Each row is where one point has got to under a steady rotation. How many ticks took it there?
The counts run from 0 to 352.
24	-24	49	30	32	-7	41	27	-2	23	-30	-10	17	18	14	-24	-26	-2	-6	-1	-1	12	1	-8	-31	19	-10	-3	-6	19	-14	27	-34	-19	27	71	-4	-44	12	19	29	-8	-20	-16	3	25	-22	44	9	69	7	-13	-7	47	-14	24	-4 => 45
1	15	66	6	1	-18	7	14	14	16	-37	-6	19	30	2	2	-44	1	2	-31	-39	22	17	-37	-9	10	8	3	-45	39	-5	7	7	-19	23	26	16	-24	-5	-7	8	6	-37	40	21	40	-22	25	1	49	-19	-2	9	63	-4	5	15 => 62
14	36	48	-67	-13	22	-9	-23	38	-40	-62	-16	-1	14	16	-3	4	29	-14	9	-22	-38	-18	7	45	-21	-13	9	19	1	8	1	-4	-38	0	9	8	6	-35	-1	7	8	3	22	30	-10	31	5	21	30	48	6	18	14	-20	-7	-2 => 257
-3	-14	-18	12	31	-38	21	7	-15	75	31	13	-32	16	-21	46	17	-11	24	-5	-14	22	33	-14	3	-18	38	5	-10	-25	-4	20	-52	19	-3	9	21	14	-15	-36	23	-49	-29	12	21	25	-37	6	-2	-49	-41	29	-29	4	-5	-20	3 => 194
-36	-20	22	24	42	9	-8	-31	-8	17	-6	17	16	6	-19	15	-16	-36	-30	-40	-17	23	-20	-19	-12	5	19	10	-44	55	-25	-4	-13	37	27	4	5	-15	3	-24	-17	-27	-46	39	-23	35	-10	30	-10	5	-43	43	0	17	26	-31	6 => 314
2	-8	30	22	0	23	15	36	-1	8	-39	-11	-2	12	16	-28	-9	-6	-57	31	16	-10	-6	-1	-5	38	-40	-21	16	14	-5	4	-32	8	32	65	-2	-40	9	-7	13	-17	-8	-63	-34	-32	-3	29	45	15	27	-17	8	-5	5	-13	-27 => 121
-13	-6	28	-7	-10	14	-5	-33	20	29	-18	-9	-28	27	-27	61	32	-41	-15	-18	-29	-1	11	-26	11	3	64	-12	-39	-2	-14	11	-3	32	14	40	0	-11	-3	-18	15	-46	-20	-12	-16	0	-33	35	10	-43	19	16	-9	6	35	-59	17 => 117
-32	6	-2	27	16	32	-30	-11	-11	-28	39	13	18	9	-12	-3	-20	-42	-20	-28	4	15	-14	11	-47	13	27	31	2	29	-6	-29	49	32	7	-55	-3	-10	28	1	-58	42	-24	20	-32	11	-20	-31	-38	-11	-45	21	3	-19	-3	5	-18 => 320
21	13	25	11	-3	-9	33	49	17	-10	-38	-28	-20	29	6	8	-2	-8	-24	-1	12	11	45	-9	-26	-2	26	18	38	-27	50	4	-10	-21	6	40	-7	-29	20	-19	25	18	-33	-65	-9	-11	-47	-15	28	-11	37	-2	-16	20	-45	-23	7 => 198
-6	0	-51	15	41	-42	5	-5	-30	58	49	-1	-29	-11	-11	10	24	12	1	31	18	29	8	-8	16	-35	-12	6	31	-38	-15	4	-53	2	-3	20	5	50	-7	-18	23	-56	-12	8	6	4	-6	-2	-1	-53	-29	23	-24	-29	-25	-5	-10 => 195
-15	-33	-3	24	8	37	-49	-52	-25	22	65	37	10	-5	-18	2	9	-51	-28	-22	-15	-7	6	27	-17	19	11	3	-31	14	-43	0	6	38	21	-36	12	-13	0	14	-35	-27	-17	3	-5	22	-19	34	-21	-2	-31	-6	13	-59	4	14	-35 => 304
-6	24	12	-21	19	-6	-44	-59	-12	-40	27	0	1	8	19	-8	14	2	-23	2	-21	-6	-41	3	17	-40	-36	12	17	4	-49	-13	3	-30	25	-11	7	35	7	21	-16	6	8	71	40	44	21	16	-8	30	-10	12	7	-2	-26	12	-8 => 239
-22	-12	-30	32	9	23	-28	1	-32	13	65	26	3	-3	15	-19	9	-6	-38	23	26	0	-23	24	-9	34	-41	-14	0	3	-38	-17	-8	43	25	-13	19	-4	13	7	-38	-19	20	-15	-12	-15	4	18	-3	-3	-20	-23	13	-38	-10	23	-46 => 130
-37	33	-19	-15	26	-13	4	13	28	27	-3	-25	0	2	-32	21	-16	-22	20	-18	-8	29	44	-25	-7	-16	71	23	-2	-8	47	-17	0	13	-22	-24	-1	9	-13	-37	0	-2	-25	27	-10	-12	-22	-40	-21	-42	-43	46	-10	-13	2	-31	21 => 3
-4	30	56	-17	15	-21	-4	3	21	-36	-34	-39	14	28	-22	21	5	-15	8	-33	-30	20	-4	-55	-30	-22	50	-4	-26	19	-6	1	40	-13	9	17	-21	13	13	22	11	20	-39	49	-7	37	-13	20	-23	12	-7	1	-3	41	18	-43	44 => 237
-13	5	-2	0	16	-18	32	26	-22	20	-16	15	-33	20	5	4	-23	-22	12	-6	-23	4	15	5	-5	-7	8	39	45	12	0	8	-35	7	-11	5	27	-47	6	-83	-14	14	-17	-16	23	-7	-25	-26	14	-44	-61	45	-24	33	-25	-21	-30 => 8
20	-16	18	-34	-2	1	-6	55	-9	18	-56	-19	-13	30	16	-10	27	-28	25	38	-17	-8	-19	-16	-11	44	21	-19	24	-3	7	24	-27	30	-14	57	-23	-38	16	-28	32	2	27	-44	-5	-44	-14	8	1	-29	-32	10	-7	10	35	-41	18 => 280
-32	-13	11	-16	22	14	11	-5	2	40	3	10	-3	22	-9	17	-22	-31	46	-20	-47	-4	34	27	-4	-3	47	50	2	-9	12	18	-11	-7	-27	-19	23	-46	-9	-35	-6	6	-25	8	38	20	-44	-16	-22	-9	-66	41	-20	-5	-20	-6	-12 => 183
-2	40	-19	38	5	-55	-23	0	-15	-21	49	-21	-22	11	-25	23	16	16	-21	-21	14	34	-2	-54	-51	-26	17	-3	-16	-1	-32	-29	32	-4	29	-18	-3	71	26	16	-12	23	-39	30	-7	29	-9	-9	-6	-38	-2	-15	-2	21	2	5	12 => 58
-10	38	-2	-33	-22	-41	-34	-29	-10	1	15	13	-21	14	-1	27	-7	12	2	-18	-31	-16	9	-18	6	-10	6	7	-21	15	-67	-15	16	-8	2	-43	48	38	-10	-21	-32	-1	-7	51	48	19	7	19	-1	-35	-37	-15	2	30	-2	19	-24 => 249
-13	-25	-18	22	39	8	-16	-4	-43	21	18	5	-24	10	-3	-26	32	-62	-20	6	-5	20	-48	-15	-24	5	-9	-8	21	12	-35	12	-21	47	18	34	-6	-5	40	-23	-6	-13	-9	-3	-21	9	-5	32	-13	-58	-57	21	-15	-16	38	-45	-19 => 298
6	2	6	6	10	40	-8	-74	10	-27	34	11	17	-10	-20	9	13	11	-63	-7	22	-15	-41	25	30	-8	-25	1	-24	22	-32	-12	-7	3	33	-10	1	19	-28	18	-25	-46	-8	15	-22	-3	28	20	13	25	63	0	13	-33	0	14	-20 => 136
7	5	-30	-31	-27	48	-44	-29	-3	-22	35	-1	-20	-10	7	7	51	-10	-30	21	15	-45	6	28	15	-3	-3	1	47	-37	-2	-13	24	13	-12	-29	-10	11	13	17	-8	-2	31	-29	3	-19	-10	-4	-14	-41	31	-5	2	-76	-15	-8	-21 => 283
-2	52	-38	-19	3	-52	-27	11	-17	-12	43	-3	-19	0	4	-6	22	35	-2	16	12	9	-11	-33	-4	-28	-32	-15	4	-13	-45	-26	10	8	-4	-28	15	79	1	-2	-21	13	17	57	20	-7	26	-4	-12	-48	-24	-16	9	5	-6	18	-11 => 75
-9	27	11	-24	15	-34	28	-2	-2	22	-20	21	-40	17	-9	26	-16	2	18	-21	-27	6	20	-15	14	-25	14	37	11	5	-6	-8	-40	-10	-18	2	39	-15	-14	-76	-3	-2	-39	19	29	18	-18	-28	19	-47	-31	62	-30	41	-17	-16	-17 => 352
23	-9	-27	48	18	-36	-7	16	-54	8	51	25	-37	27	12	16	24	-27	14	7	-12	25	9	-6	-43	-20	4	6	39	-24	-44	14	-13	8	-3	17	8	-4	40	-23	0	14	-3	-37	22	20	-45	-3	-8	-60	-26	0	-46	27	-7	-2	-20 => 205
31	8	-6	8	20	0	35	31	13	-7	-2	-23	-16	0	13	-14	12	37	-18	46	37	5	21	11	-5	-22	0	9	56	-31	39	7	-36	-19	-6	56	-16	-8	12	2	51	-2	-6	-52	-14	-27	-12	-13	39	2	63	-2	-19	-17	-45	-1	3 => 197
26	-11	10	10	26	10	11	5	-1	-29	7	-1	1	4	11	-45	-16	15	-37	22	38	5	-74	15	-5	-4	-53	1	29	38	-7	-26	-15	-5	12	51	-21	-18	18	3	-4	12	12	3	-51	-37	37	-11	16	20	44	18	3	20	14	19	-19 => 317
-15	43	-45	-42	9	-7	-37	17	14	8	10	-39	-3	-35	6	-7	41	9	-13	40	15	-3	7	-15	34	-6	-6	-19	21	-43	7	-18	-11	23	-17	-17	-19	60	-6	15	19	-23	27	23	-13	-38	22	-5	-9	-37	2	-3	12	-66	-4	-24	10 => 272
23	23	17	-18	12	9	-23	-24	-8	-38	-8	4	1	6	29	-34	3	33	-15	16	-3	-27	-47	6	27	-18	-71	5	22	14	-38	-7	-6	-41	17	15	-1	23	0	23	-7	19	14	54	38	25	34	14	12	52	23	4	18	10	-31	33	-17 => 240
15	-19	17	-33	11	29	5	50	14	23	-50	-17	-1	16	23	-32	10	-12	12	47	-6	-28	-19	12	28	30	-15	-12	19	-18	12	17	-47	18	-16	51	-17	-42	-10	-3	36	-15	31	-35	2	-52	11	30	16	13	-2	-2	8	-20	14	-16	-7 => 279
-33	28	-3	55	41	6	-28	-6	-20	-11	42	-26	18	-9	-13	-22	16	-22	-32	4	17	34	48	-10	-24	-14	-1	1	17	-27	5	-11	11	-3	33	-8	-3	20	35	50	-13	0	-34	15	-8	37	-25	10	-10	13	-12	-19	-8	-55	-62	3	-7 => 217
31	1	34	-25	20	-14	33	8	18	-13	-43	7	-3	18	10	-9	-42	31	-8	14	10	5	-56	3	16	-16	-32	18	18	44	6	-9	-25	-17	-6	52	7	-20	-24	-44	7	-1	-6	25	-11	-14	36	-16	24	12	19	48	-8	63	3	15	4 => 334
